Each path below is one point turned by a fixed rotation once a step. After each direction that follows a path, write how fast that rotation turns it, in degrees a step (0 if it stays still).
Each turn is a multiple of 5 degrees from 10 to 175, or 0.
Each row of a path follows its step; steps can be skipped.

step 0: [ 36  50  32 -26 -27 -15 -18  17 -34 -26 -28  27  -1 -18   9  -8  18 -12
  -6 -63  -7  34 -33 -38   9  20  -7  23  49  -9  35 -44   4 -15  -1  -5
 -32   8 -27  -8 -27 -58  -9  -4  29  43  -3   4  21 -22  24  15  22 -43
  -7  -1  -4  10 -26 -34 -11]
step 1: [ -1  -3  68  48  22 -23   6 -22  15  17  -3  27 -43  19  31   5  -9 -22
 -18   3 -43 -23 -51  23  17 -13   8  23  40  10   0  15 -18 -28 -36  -5
 -42  30  25   2  10  -1  24  -8  -4 -46   9   2   4   5  55  14  25 -31
  40  -8  18 -30 -20 -31   7]
step 2: [-29  16 -28  13   1  37 -27 -17   4 -65  -4 -14  61  44 -15  12   6 -11
 -37  37 -10  -9 -22  15  51  -1  38   4  -6   3  34 -22  16 -24  -1  46
 -46   8  -2   8  49 -14  19  -6  19   7  11   4  32  23  14  12  59 -14
  40  -2  -3 -15  21  27 -10]
step 3: [  9 -12 -38  24  24 -38   6  11 -33 -35  -2  29  -4   4   0   5  30 -30
  -9 -20  53   4 -37  25  18  38   3 -55  -1  16  22   3 -13 -42 -17  34
 -40 -40   6 -29  -1   4 -20  34  22  -4 -70  13  -9 -18 -16 -47  -6 -11
  16  30  12 -20  13 -22   5]
step 4: [ 18 -25 -15  35 -11  29 -45 -25 -28 -43 -60  11   1 -36  38 -32  -7 -20
   6  -5   7  14 -31  27 -30  19  30  -2   4  22 -18  31 -32   1  32  -5
   1 -34 -16  11   5 -20  28 -44  -3 -62  34 -31   2 -48  -1  -5 -11   4
  31  31  -2  -6  11  -6  40]
step 5: [-15  24 -22  16 -31  27   0 -41  11 -16 -30  22  -3  17 -51  49  20  -7
 -12 -25  10  12  -3   0  10  34  -5 -28 -13 -20 -14   1  15 -26  14 -33
  -3  26   2  -9   0 -33   6 -30 -62 -41  20  53  65 -21 -30 -24   5  13
  16 -30 -13  14 -47 -14  24]
step 6: [-34 -16  -3 -58  44  41  -3  14   4  31  17 -13 -11  -5 -27  14  24   6
  34   6  -4  -8 -42  16  -3  47  15  -4  21  38  50  -7 -36 -23 -11  26
  23  55 -24 -20   8   0   5  13 -15 -47  12  -6 -20 -55  -4 -47  22  29
   8 -11   6   8 -23 -21 -20]
step 7: [ 33  23  21 -47  34   9 -20 -12  35 -29   8  35  33  10 -13 -15  41   2
  14 -36   7  29 -20   0 -18 -29  14   4  17 -14  31 -14  -9  39  -5  48
 -14  14  30  26 -23   6  16  29  11  -8  31  16  19 -40   2   5 -46  54
  40 -24  -4  -2  49  -2  50]
step 8: [ -6  41  14   8  33 -39   7  35   8  11  -1  25 -48 -15  20  15  -4  39
 -23  15   7 -66 -45 -23 -13  -7  49 -12 -10 -30  23 -10  26   7  37   0
 -17 -34 -24 -16   7 -33 -10  32   3   6  50  45   7 -22  -9 -12   7   7
  21  -8 -53   9 -11 -19  50]
[ -5  -6   6 -11   0   2   0   6  12  -8   0  -8  -4  -1   0  -3  -3  -1
  -6  -6   9   4   2   1  15   6  -1   7  -4 -12   4   3   3   8   1   9
   1   5   0   3  -2   3  -3   0   7  -3 -21   0  -8 -12  -7  -6  -3  -1
  10   3  -1   0   5  10  -7]  95
[ -9   1   8  -4   4   2  -1  -6   9   1 -11   9   2   4   3  -4  -1   1
   3   3  -7   5  11   7  -5  -8   9   3  -2   5   2   4 -10  -4   4  -5
   3 -10  14  12   3   8  10  -8  -5   4 -11   3   3  -9   6   9   7   7
   1   3   1   3   8  -1   4]  130
[-14   5  -3   6  -2  -4   2  -4  -8  -6  -1  -2   1   5  -4  -6   3   6
 -10  -7 -12  -4   7  13  12 -11   6   8   2 -11 -11   1   1   2   4   0
   3   1   0  -6  11  -7  -1  -1   5  -3   7  -1   4   1   0  -6 -11   7
  -2 -11   0  10   6   3   6]  125
[  3   8   8  -5  -3   3  -1  -4   3   2   7   0  -1   1  -8   3   5  -8
  -8   3  -5   2  -1 -10  -5  -4   0  -3  13   1   4  -5   0  12   5   0
   1   4  11  -7   2   4  15 -11  12  -2  -4  -5  -2  -4   4  -9  -2   7
  -4  -8  -3   5 -18  -8  -8]  60
[ -2  -2   0  -2 -10 -14   2  -4   0   1  -3   2   3  -9  14  -5  -2 -12
   2  -5  -1  -2   0   3  -3  -2   6  12   3  -6  -1  -4  -9  11   2  -3
   6  -6   1  -4  -6   2   0  10  -3  -8   2   7   9   5  -4   1   7  -3
   9   4 -13  -2 -19   6   3]  95

step 0: [ 15  34 -30  -9 -43  57  39  -6 -16  48  35  13   5 -44 -15  19 -35  30
 -26  24  32 -36   0  -5  47   9   2  -8  -1 -27  13  29 -28   0 -23  28
  -9 -22 -43   6  10 -14   1  28 -23   2 -36   5 -11  28 -28  21 -17 -11
   1   5   4   2   0 -36  18]
step 1: [-28 -30   3 -18 -16  19 -22  -8 -14 -21 -32   2  23  32  -1 -38  -9   9
  19 -14 -23 -23  39   3  25  18  -2   6  23 -40 -47 -24  10 -24  14 -22
  21  30 -49   2   7   6  -9 -14   6  32 -13   7  20   5 -45  35  16   1
 -36 -68 -28 -50   8 -11  -8]
step 2: [ 33 -37 -59  -1  35 -25 -24 -10 -26   3   2 -45   2 -24  27   1  14 -30
  -5  24 -24  25  -7  -6  -7  -9  18  11  -1 -39 -14 -39 -10 -23  37  16
 -50   4   1  26  13  24  26   5 -31 -19 -33 -12 -21 -14  18  -2  72   1
  37  15  -3  -9  15  -6  30]
step 3: [ -1   1 -10  28 -52  34  16 -16  13  -3  21  -8 -45 -38 -29   6   8  -8
  19   8 -15  19 -23  -8  16 -39 -29   3 -29  18 -26   1  21 -31  12  45
  35 -11  -3 -16  -6  46 -18  46  41 -11 -40  14  -7  31   0  -2  25 -11
 -28  13 -37  41  -4  36 -33]
step 4: [ 18 -33 -16 -21  14   7 -29  53 -19  23  32 -15 -25   1 -38  16   4  11
 -33 -13 -29 -22  -2  42  27  17  48  -5  10  11 -20  19   4  18 -52 -11
   3   6 -13 -30 -16   1 -30   9 -15  31  26 -46  -6   4 -44  17   4 -34
  28 -51 -15  34  -9  11 -17]
step 5: [-42  20 -26  -8  19 -31   9 -17   1  22   3  25  45 -31   6 -18   6  11
  13  25 -18 -24  46 -13  -3  21  23  49 -61 -28 -22  14 -25 -24  -7  30
  22 -14 -49  35  31  -4  -8  19 -30  16  18 -18  -7  25   0  25 -10  16
  25  17 -27   6  -9 -49  20]
step 6: [ 33   1 -39  22  -3  19 -15 -29 -36  -3 -52 -29  63 -12  18  -9  -6   8
  32  25 -20   2 -14 -31   5 -15 -36   0  16   9   4 -33  15 -32 -14 -16
  35  13  26  -7 -37  25  -3  10  22   5  -3  -4 -24 -30 -34  52   2 -43
 -30  -4 -42 -35 -11   6  19]
step 7: [ 57  10 -20 -23   7  17   7 -15   4  -6   1 -18 -17  -4  -9   2  20  -1
  -8   5  -6  17  21  34 -47   8  34 -16 -10   1 -51 -38 -44 -24  19  -5
  -7  27 -14 -22   4  15  -9   3  -8  50 -32 -24 -21  -9   8 -28  16  -5
 -10  27  24  32  59  71  10]
step 8: [  5  17 -37  22 -18  20  47   5  -6   5  12  -9 -44 -18 -23   2   9   9
  -2   0  10  19   4   0  55  23  14  25  -6 -16 -30  34 -13  -9  22  34
 -48 -65   5   6 -30  18 -18  16  42  -3   9  10  38  39 -43  42 -36 -13
  25  11  -3  19  22 -14  -5]
[-10  -5  11   3   9   4  -4  -9  -2  -2   0 -10  -6   7   2   3  -7   7
  -6   6   3   0   1   5   0  -4  -2  -5  -1   2   8   1   0  -1  -5 -14
   4   5  -4 -13   6  -5  -4   6   5  10   0   0  -9   9 -12   5  12  -6
 -14  -2   7   3   5   5  -2]  125
[ -6  -4  -6  -6  -2  -6  -1  22  -1  -3  -7   2   2   1   7   2   1  -1
  -3 -14   0 -10  -3   2   7   5   6  -3  -1   1  -6  -8  -3  -8   8 -11
   8   5   7 -14   0   2   3  -6   1   0  -8 -12   0  -9  -1  -1   1   1
  -8  -4   8   9  -7   1   5]  135
[ 10  10   6   5  -5  -6  -7   9  -2   3  16  16 -13  -1  -8   7   7  -4
 -12   0  -2   1   3   3   1   7  -5   1   3  -1  -3   6   7  -9   0  -5
  -4  -5   3   4  -1  -8  -2  -4   5   7  -3  -5   0   6  -7   1   2  -3
 -10  13  -5  -4  -6   4   6]  85
[  2  -6   2   3   8   2   0  -4 -12   3   3  -5   0  -3  -2   5   5  -5
  -1  -7  -1 -13   4   0  -2   1  -1 -13   9  13   2   4   0   0  -1 -11
  -7 -14  -2  -4   3  11  -2  -4  11 -11   2  -6   1 -10   1  12   0   5
   5   1 -12  -6   8  -6  -1]  160
[  6  -3  11   5  -1   2   2   6   2  -3  -9   2   3  -3  -4  -4  -4 -12
   6   1 -11  -1 -11  -5   1  11   2   6   1  -2   4  -2   7   2  -4  -3
  -3   5  -1   1  -9  11  -4 -11  13   5   5  18  -2   3  -9  13  -3   5
  -5 -10  -1   4  -8   4  -4]  145
